Turns in one plane each, and the order they were made in; the first pair answered
D:
[ 3  0 -2 -5 -8 -5  4  0 -3  2 -1  2  1 -2  4] |-> [ 2  2 -1 -6 -5 -4  5  2 -3  2 -1  2  0  2  4]
[-12  -9  10  -5  -1   3   2   4  -1   3  -1   9  -4  15  14] |-> [-10  -8   7  -1  -1   5  -2   9   5  -1  -3  12  -1  15  10]
[  2  -9  -9  10  -4   0  -1  -2  -3  -3   1  -3  12 -14  -3] |-> [  1  -9  -5   5  -5   0   4  -9 -11   2   4  -5   9 -13   4]
F:
[ -3 -12   7  -6  12  -6  13 -19 -21  12  -2  -7  -5   7  12] |-> [ -2   7 -12 -20 -24 -10   6  -8  -8  -7   5   3   0   0  18]
[-10   4  -1   8   8   5  -2  12  11  -5   2   3   8   1 -13] |-> [-11  -4   9   5  17   3   6   0  -3   8   4  -3   3   4  -6]
[ -7  10   3 -13   7  18  -5   9  10  -3  -5   8  -7  19  -3] |-> [ -8   5   9 -11  14  18   0   4   3   4  -5   5  -9  21  -2]
E:
[ 0  0  1  4 -1 -2 -1 -2 -7  4  1  5  2  0 -6] |-> [ 0  1  1  6 -1 -1 -1 -1 -5  4  0  5  2  0 -7]
[ 1  0  2 -3  2  4  8 -6  0  3 -2  7 -4  0 -3] |-> [ 0  2 -1 -2  2  5  3 -2  4 -1 -3  7 -4  1 -6]
[  3   0 -11   5 -10  -2  -6  -4   7 -10   1   4   8 -15  -2] |-> [  2  -8  -1   0   0  -5   5 -16  -9   5   3  -3   2 -11   8]
[ 10 -12  11   4  34  -7   9   3   4  -4 -16  -4  -8   7 -19] |-> [ 14   3 -14   0  -3 -11  -1  15  17 -27  -8   4   4 -11 -19]
R:
[ -5   5   7   9   5   2  -9  -3  11  -6  -2   1   5  10 -16] |-> [ -5  -4  10   7   4  -3   3 -20  -7   7   4  -7   5   0  -4]
[  3   7   1  -1   2   6  -3  16  18 -13  -5   0   4   5 -10] |-> [  1  -9  12  -8  14   1  16  -7 -10  10   1 -12  -2   1   6]
[  2   6   3  22   3  -2  -9  23  14  -4 -19  -3  -6  16  -7] |-> [  2 -11  12  18   5 -10  10  -6 -19  18 -11 -17  -5   0  11]
Pairs:
Between the rows of a pair lie 2 to 3 turns.
[  3  -2   1  10  17   3 -13  15   7   3 -15  -6 -13  -9  -9] |-> [ -2   0  11  -8  16   0  -3   6  -6  13 -11  -8 -23   3   4] -> F F E
[  4   3 -16  12  -4  -7 -13  18  17 -15  -7   6  10  -9  -8] |-> [  0 -10   6  16  29  -1  -7  10   9   3 -13   0  -1   8 -11] -> F F E
[ -5   9   1 -11  -1 -10  -7  -6   8 -13   1   6  10  14   3] |-> [ -5  -5   5  -3   8 -13   1 -20  -6   0   3  -3  12   3   6] -> F R
[-11   2  11 -13   6  -4   6  -7 -11   2   3  -1 -21  20  15] |-> [-12   9   7  -9   8   1  -3   7   6  -9  -3   5 -20  27   5] -> F E E
[  3  -1  -1  14   1   4  -8  -3   7   5  -3 -10   4  -7  -7] |-> [  0   4   3  -5  -9   2   2 -10  -5  10   6 -10  -3   0   7] -> F F D
[ -8   6  -9   0  -8 -10  -6  -7 -16   1  -6  12   1   7   4] |-> [ -7  -3  -6  12   6  -9  -7 -11 -15   6  -9   8   3   4  -3] -> F F R
[  1   7  -4  -9 -17   1   4  -2  -5  -7   9   0   5  -3   7] |-> [ 4 -5 -1 16  6  5 -3  1  3 -5 -1 -4  9 -7 -9] -> F D F
[ -5  11   3 -13  -6  11  -7  10   7  -8  -9  12 -11  31   7] |-> [ -4 -11   6  -7  -1   0  10 -20 -26  14   1  -3  -6   5  21] -> E F R
[  6  14  -8 -10 -34  -2  -5   7   3 -18   4   5  -2  -7   4] |-> [  7   3 -11  -3 -33  -6   0  -3  -8 -11   7  -2   4 -22   5] -> F E
[ -8  -2   7   1  27  11  -7  -9   9   9  -4  11 -16  35   1] |-> [ -4   8 -17 -18 -26  -3   1 -18  -5   1  16  12  -5   5  25] -> E E
[  5  -1 -11   2 -18  -4   0 -11  -4  -6   8  -7  10 -29  10] |-> [  6 -14  -3  22  11   1  -5  -8   2   0  -4 -10  11 -24  -5] -> F F
[-4 -4 11  3 20  2  3 -3  0  2 -1  2 -7 12 -6] |-> [  0  -6  -6   3  -8  -7   7 -12 -10  -1   7  -1   5 -14   3] -> D R F
[ -8  22   4 -39 -19   0   3   5  -1  -2   9   1 -20  30  17] |-> [ -4   4  13   0  29  10 -13  18  22  -4 -14  -1 -15  36 -17] -> F F
[  4 -13  -1   2  -3  -1   5 -11   3   7  -6 -12   4  -8   2] |-> [  4  -2  -8  -5 -18   0   0  -1  12  -4  -3  -5   5  -6   3] -> F D F
[  2   6  14  -5  13   2   2  -5  -2  13   1  -1 -12  24  -2] |-> [ 11  -6  -7  23   6  -2  -5  -7   3   5   1  -8  10 -13 -14] -> R F F
[  2   7  -6   5  -8  -4  -6  12  16 -12   1   6   4   3 -10] |-> [  5 -13   2  15   8  -7   6  -7  -5   7   3  -6   7  -9  -5] -> F R
[ -2 -24   0  30  34   2  -7   6  -3   3 -14  -2  13 -21 -11] |-> [ -1 -26  -4  28  24  -4  -1  -2 -12   5  -9  -5  16 -33  -3] -> E F
[ -2  19  -7 -17 -24  -1  -3  12  10 -13   1  12  -3   6   5] |-> [ -1 -15  13   5  20  -2  10 -14 -18  19  -4  -8  -4  -1   4] -> D F R
[ -1   9   6 -16 -19  15  -7   7  -8   0  -4  21 -21   3   2] |-> [  4 -13   2   6  -9   9  -1 -10 -23  10  -2   8  -9 -27   0] -> F F R
[ -9   8  -4 -13 -13 -11  -1   2   1  -6   7  -4 -14  -4  11] |-> [-10  11  -6  -8 -13  -9  -7   9  10 -13   4  -1 -12  -3   4] -> E E E
[  5  12   4  -6  12  13 -16  27  22  -7 -10   4  -2  23 -19] |-> [ -1   7  17 -33   5   4  11  -2 -18  16   3  -5 -13  25  12] -> F F
[-2 -2  8 -7  3 -2  7 -4 -6  6  1 -4 -4  6  9] |-> [  0   7  -5  -4 -11  -2  -3   8   9  -9   0   1   2   0   2] -> E E
[ -3   5 -15  -1 -22  -4   7 -13  -7  -9  14   2   4 -11   8] |-> [ -5  13 -14  -5 -23   0   2  -4   3 -16  11   9   2   0   4] -> R R F
[  8   4  -4 -11 -19   4   3   8  -4  -2   9   2   3  -3  14] |-> [  8  -8   7  -8  -2   3  11  -3 -15  12   7  -4   0  -2  15] -> R F R
[  1  -7 -18   8 -12  -7   6  -9 -23   9  15 -16  13 -29   9] |-> [  2   9 -29  12 -18   0 -12  16   8 -13   7  -5  16 -21  -6] -> R R R
[ 5  5 -9 24 16  7 -4  3  8 -1 -5  1 -4  7 -9] |-> [  3  11 -10  -2  -9  -2  10 -13 -15   7   8   0  -9   5  16] -> F F
[  3 -17 -21   6  -9   5  -5  -9  -5  -9  -2  -8  19 -19  -1] |-> [ -1 -22  -9  -2   2   6   5 -19 -20   6   0 -14  10  -9  10] -> F F D
